In the data rows, 128 means zero.
Some points, each followed by its number:
[ 84 115  90 156 154 140 110 125 119 127 120 105 116 148 149 123 129 140
 140 124 163 138 146 124] 0
[191 126 210  69 115  75 182 137 113 134 142 162 140 130 123 108 184  76
 120 145  82 106 107 124] 1
[166 114 142 112 134 130 104  96 133 129 131 190 113 111 115  90 147 112
  94  95  71 167 102 127] 2
[142 113 151 107 160 127 111 100 117 128 138 183  73 118 128  81 156 110
  98 109  89 159 119 120] 3
[192 114 134 119 114 133  93  84 152 122 129 206 141 107  97  94 131 113
  90  89  45 165  79 135] 4
[145 102 203  78 189 103 142 102  82 134 143 197  63 131 138  51 203  79
  82 112  81 159 124 114] 5
[189 114 140 122 119 126  91  79 153 121 128 212 143 115 104  93 139 117
  92  93  41 162  80 131] 6
[122 129 127 120 151 145 119 129 112 124 130 144  97 112 124 110 135 119
 115 117 123 146 136 123] 7
[ 89 144  96 148 149 170 111 145 143 126 129  99  84  99 125 134  90 162
 125 127 175 139 157 129] 8
[196 109 206  89 116  91 142 111 123 129 143 197 131 133 123  85 183  80
 105 123  48 134  91 124] 9
[114 143  90 149 109 154 129 146 145 124 121  88 148 121 121 163  89 156
 148 137 165 116 138 136] 10
[110 142 177 103 120  73 202 177  98 138 138  54 159 168 150 157 159 101
 177 183 187  61 159 121] 11
[ 90  78 162 120 189  85 128 113 101 136 126 146 108 187 173  86 201  99
 130 125 142 145 141 101] 12
[  0 165   0 201 228 255  78 156  92 131 119  13   0  74 143 152  28 227
 131 122 255 165 239 124] 13
[160 116 136 113 135 145 107  98 128 127 129 190 110 109 114  97 139 119
  94 100  74 162 102 128] 14
[ 56 149  49 182 115 155 119 153 144 125 116  39 153 136 142 193  67 179
 179 147 217 102 162 132] 15
[168 109 155 112 127 104 118 101 132 126 131 186 131 138 129  92 158 110
 105 111  70 150  98 126] 16
[190 104 209  88 127  65 151 106 120 133 131 189 152 161 132  82 202  72
 113 130  56 127  90 122] 17
[  0 161   4 204 227 254  86 157  94 120 125   3   5  75 140 163  36 218
 123 123 255 154 236 121] 18
[193 107 193  85 121  84 138 109 124 134 138 197 143 142 125  82 183  79
 104 114  52 142  87 128] 19
[119 124 119 135 135 128 121 120 128 136 133 131 129 141 136 129 128 130
 131 126 131 136 127 124] 20
[163 123 170  99 142 112 141 117 114 135 139 176 107 113 118  94 157 106
 102 121  84 138 114 120] 21
[ 62 142  50 185 112 166 112 151 138 124 111  45 156 138 144 190  70 182
 172 143 213 108 161 140] 22
[171 138 132 127  58 107 148 141 151 130 122 107 203 137 114 167 116 135
 160 153 113  91 106 133] 23
[151 112 151 119 131 107 120 114 124 128 129 165 135 135 133 108 151 115
 115 114  89 138 111 130] 24
[122 143 140 117 117 112 159 153 122 130 131  96 144 136 131 151 127 119
 146 152 152  92 138 128] 25
[121 124 165 102 169 117 150 135  96 128 139 139  82 125 136  96 159 111
 111 132 134 131 141 117] 26
[163  81 206  85 163  64 141  97 103 136 133 199 124 174 151  62 229  69
 110 119  62 147 115 122] 27
[ 21 180   0 235  96 254  70 161 171 112 111   0 123  73 111 236   0 252
 171 133 255 119 179 162] 28
[164 117 181  95 135  92 151 121 113 130 130 159 130 140 132 102 173  89
 117 136  97 123 113 122] 29
[120 146  87 139 152 173 100 122 129 126 130 123  87  91 119 121  97 166
 112 114 146 152 140 127] 30
[122 126 168 103 170 112 156 140  95 130 140 131  90 128 137 103 162 103
 116 134 136 128 143 121] 31
[ 89 157  64 154 121 194  96 142 143 126 125  87  99  81 113 164  51 178
 131 120 174 131 148 144] 32
[183 107 224  65 153  77 165 117 102 131 143 193 111 147 128  73 210  61
 100 131  65 127 109 107] 33
[ 78 110 113 142 157 127 119 122 115 133 119 102 119 152 154 139 140 132
 133 120 162 134 150 118] 34
[163 123 183  94 141 104 142 116 111 127 138 174 109 130 121  87 167  91
 104 129  83 140 121 121] 35
[ 65 129  56 174 155 183  78 121 134 123 122 104  87 114 138 138  77 172
 127 108 174 161 152 127] 36
[146 112 177 102 147  94 147 122 114 134 132 154 123 151 137 101 178  93
 125 128 102 134 122 112] 37
[126 125 164 105 138  95 160 145 104 131 133 120 127 152 137 123 163 105
 137 143 139 114 141 121] 38
[ 56 148 134 135 103  77 217 221 109 134 128   0 187 195 172 212 131 121
 225 212 255  23 184 122] 39
[139 128 167 105 105  76 175 152 125 134 131 101 174 162 146 142 160 104
 160 165 135  93 131 128] 40
[175  96 222  75 137  59 158 112 101 136 143 191 136 162 144  70 211  63
 109 129  73 133 114 118] 41
[195 100 214  79 123  61 159 116 117 132 136 191 154 159 139  87 201  67
 114 131  52 123  94 117] 42
Which two points above are nearest to each new point, looking only along the 4 directions in which the numbered points spread most? Their numbers follow each, nearest first.
[ 26 102  31 191 193 206  51 100 128 118 114 113  51 100 138 115  83 190
 109  84 181 189 165 125] 36 8
[122 157 131 125 103 121 168 168 126 133 134  73 146 130 123 166 111 128
 154 155 171  85 147 131] 25 10
[ 63 163 139 132  99  69 229 231  99 140 132   0 199 200 172 226 127 127
 227 223 255  14 193 121] 39 11
[246 147 218  62  70  87 189 138 133 133 148 185 162 101  90 120 153  77
 111 149  43  95  79 133] 1 9
[ 16 148   0 251 132 255  12 113 174 113 102  55 102  73 113 191   0 254
 141  95 222 171 158 145] 28 32
[109 181 110 142  57 120 197 206 143 131 129   1 202 139 131 234  77 153
 205 197 216  35 153 136] 39 15
[103 140 158 114 118  87 195 174 106 133 129  52 146 165 146 159 145 117
 174 178 191  71 167 120] 11 25
[ 29 152   0 255  68 226  41 136 202 113  91  19 192 114 126 244   0 250
 187 120 227 125 147 156] 28 22
[159  97 220  76 144  46 169 121  98 135 138 172 142 179 164  84 226  55
 121 138  87 119 109 112] 41 27
[  6 191   0 255  94 255  51 170 182 112 102   0 120  61 107 253   0 255
 172 117 255 125 187 157] 28 22
[ 29 184   0 236 102 252  69 159 172 114 106   0 128  70 115 229   0 248
 154 114 255 121 177 147] 28 22
[156 128 155 101 142 126 124 115 119 132 134 171 107 109 114 106 149 106
 100 117  91 145 130 125] 21 3
[ 22 150   0 236 134 255   7 119 169 113 105  57  97  77 118 183   0 244
 140  93 216 169 167 145] 28 36
[147 106 154 109 156 123 121 104 127 129 137 182 102 126 127  82 158 108
  97 107  85 160 116 123] 3 2
[166 114 181  85 146  97 149 118 111 129 136 171 116 136 124  95 170  96
 103 128  84 135 119 118] 35 29
[147 110 178  97 146  91 151 120 113 139 132 152 123 156 139  98 178  95
 118 131 103 128 133 121] 37 29
[163 139 128 134  64 109 145 142 159 127 119 102 210 145 121 172 118 122
 163 146 124  93 103 138] 23 25
[ 55 120  13 203 160 212  39  98 149 121 105 112  92 108 132 139  57 196
 117  84 164 181 145 136] 36 32
[123 140 131 129 112 111 150 153 127 131 125  95 144 129 141 148 123 127
 145 146 153  96 142 128] 25 20
[165 112 155 117 124 110 113  98 133 127 129 189 138 129 122  98 155 113
 109 110  72 144  97 126] 16 24
